In the rows, zero is written as 128.
Each path below is one point turned by a fixed rotation once a step. After each direction that follows a path, write how fast that rotation turns it, in degrees each step (0 if it stays still).
Each turn is a multiple of 5 degrees from 10 to 175, or 0.
Each row of a path follows its step; steps can be skipped.
Path 1:
step 9: [131 121 125 132 123 134 125 134 128 130 139 125 113 116 131 124 120 131
 124 127 130 129 127 118 128 137 138 132 126 143 124 126 124 135 124 123
 126 125 129 135 134 126 126 132 129 124 121 121 121 124 126 131 126 122
 134 130 122 128 126 134 124 128 123 134]
step 14: [132 130 131 126 118 133 132 128 135 135 129 128 115 129 131 131 118 127
 135 133 129 133 131 118 135 138 138 131 121 131 127 121 123 128 134 131
 129 121 129 136 134 130 119 132 131 130 129 130 123 133 126 135 136 130
 126 137 131 125 123 134 125 130 138 118]
step 18: [130 123 130 136 126 133 125 125 122 124 126 118 124 124 124 124 129 132
 132 132 132 126 126 139 125 129 132 134 118 134 133 128 130 125 129 120
 138 122 134 127 129 128 127 128 131 130 131 126 123 123 118 126 137 122
 126 138 135 136 121 136 121 141 117 123]
step 22: [130 126 135 124 126 131 124 128 129 129 129 125 112 124 133 124 129 131
 141 123 127 127 117 129 135 132 141 119 130 130 132 125 128 135 130 135
 131 132 131 130 138 124 129 133 127 130 125 121 122 136 128 135 132 127
 132 142 131 127 129 138 137 128 127 134]
step 26: [129 127 134 124 121 127 123 132 117 135 131 125 121 124 121 132 130 131
 128 131 127 129 131 124 133 143 131 136 126 139 132 117 126 124 133 126
 131 120 138 131 126 123 118 128 123 130 128 124 122 118 125 129 139 125
 129 135 130 129 119 122 133 132 128 122]
step 31: [133 124 128 128 129 125 130 126 117 129 122 132 129 131 123 136 122 123
 138 128 122 140 123 132 130 140 141 130 126 125 135 122 132 131 135 137
 139 126 138 127 132 130 128 128 128 126 127 128 127 125 121 132 139 135
 130 128 133 135 124 130 121 132 121 121]
step 37: [135 117 126 132 127 125 113 123 131 126 129 124 118 129 133 126 124 132
 123 125 129 128 127 131 133 142 137 127 125 135 120 128 126 129 131 127
 128 126 143 124 131 136 129 134 119 123 124 132 124 129 122 131 141 126
 127 138 132 130 129 132 133 132 126 132]
step 38: [136 135 129 133 133 123 130 135 120 127 128 128 115 125 131 130 117 134
 139 134 133 122 126 128 128 144 125 133 128 131 132 119 129 133 124 129
 122 120 133 132 133 119 130 123 118 128 124 119 124 126 125 127 133 131
 127 132 132 139 126 130 130 126 128 131]
step 39: [128 127 132 137 126 130 117 136 123 140 122 127 124 119 129 124 124 131
 127 119 127 131 124 118 128 137 142 129 122 129 129 125 127 136 126 130
 134 121 133 130 125 131 129 136 131 120 130 121 122 129 125 127 133 132
 136 130 126 137 120 136 128 128 121 124]
Speeds:
[127 126 128 129 128 129 129 127 127 126 128 129 126 126 129 127 128 126
 129 126 132 129 127 127 126 128 127 127 131 126 129 129 128 129 130 127
 128 128 131 128 128 130 130 128 131 129 127 129 127 128 127 128 129 130
 127 128 126 127 128 127 130 130 126 128] : 120
[127 126 128 127 130 127 126 125 128 127 128 126 131 129 128 130 127 128
 129 124 125 130 126 129 126 128 130 127 127 130 129 129 128 127 128 130
 129 130 129 129 131 128 130 127 127 129 126 128 128 128 128 129 128 130
 127 129 128 127 129 128 128 127 128 130] : 120
[126 127 129 126 127 128 127 126 130 127 127 127 127 127 126 129 129 127
 131 130 126 127 126 127 128 125 127 129 128 129 130 127 129 129 130 129
 129 128 128 127 127 129 126 127 129 130 128 128 128 127 132 128 127 125
 128 130 128 128 129 128 130 130 128 127] : 10
[129 129 128 129 127 126 127 128 129 126 126 128 128 127 129 128 128 130
 128 128 128 127 129 128 126 130 130 126 129 127 128 128 127 131 128 126
 128 128 128 126 127 128 128 127 125 128 127 127 128 129 129 127 127 127
 131 130 129 126 129 127 128 128 124 131] : 25
[128 126 129 129 127 126 128 130 130 130 130 129 127 129 129 127 130 128
 128 128 130 130 126 131 127 124 128 129 128 128 128 128 130 126 127 129
 131 127 128 127 130 127 127 127 128 127 130 128 130 129 128 128 128 128
 127 129 129 128 127 126 128 128 127 131] : 60
[128 128 131 128 128 129 130 129 128 128 126 130 130 128 128 128 130 128
 130 129 129 129 126 128 130 128 130 127 129 130 128 129 124 128 126 128
 127 126 129 127 128 131 130 126 127 128 129 126 127 129 128 128 126 129
 129 129 126 129 129 129 126 127 131 128] : 130
[128 128 128 127 130 128 128 127 129 126 130 129 122 128 129 128 129 127
 130 128 125 127 129 127 128 127 128 127 127 127 128 126 127 126 129 127
 127 127 127 128 129 131 130 129 128 126 128 127 127 128 127 128 126 127
 127 127 129 127 127 127 127 126 128 130] : 140
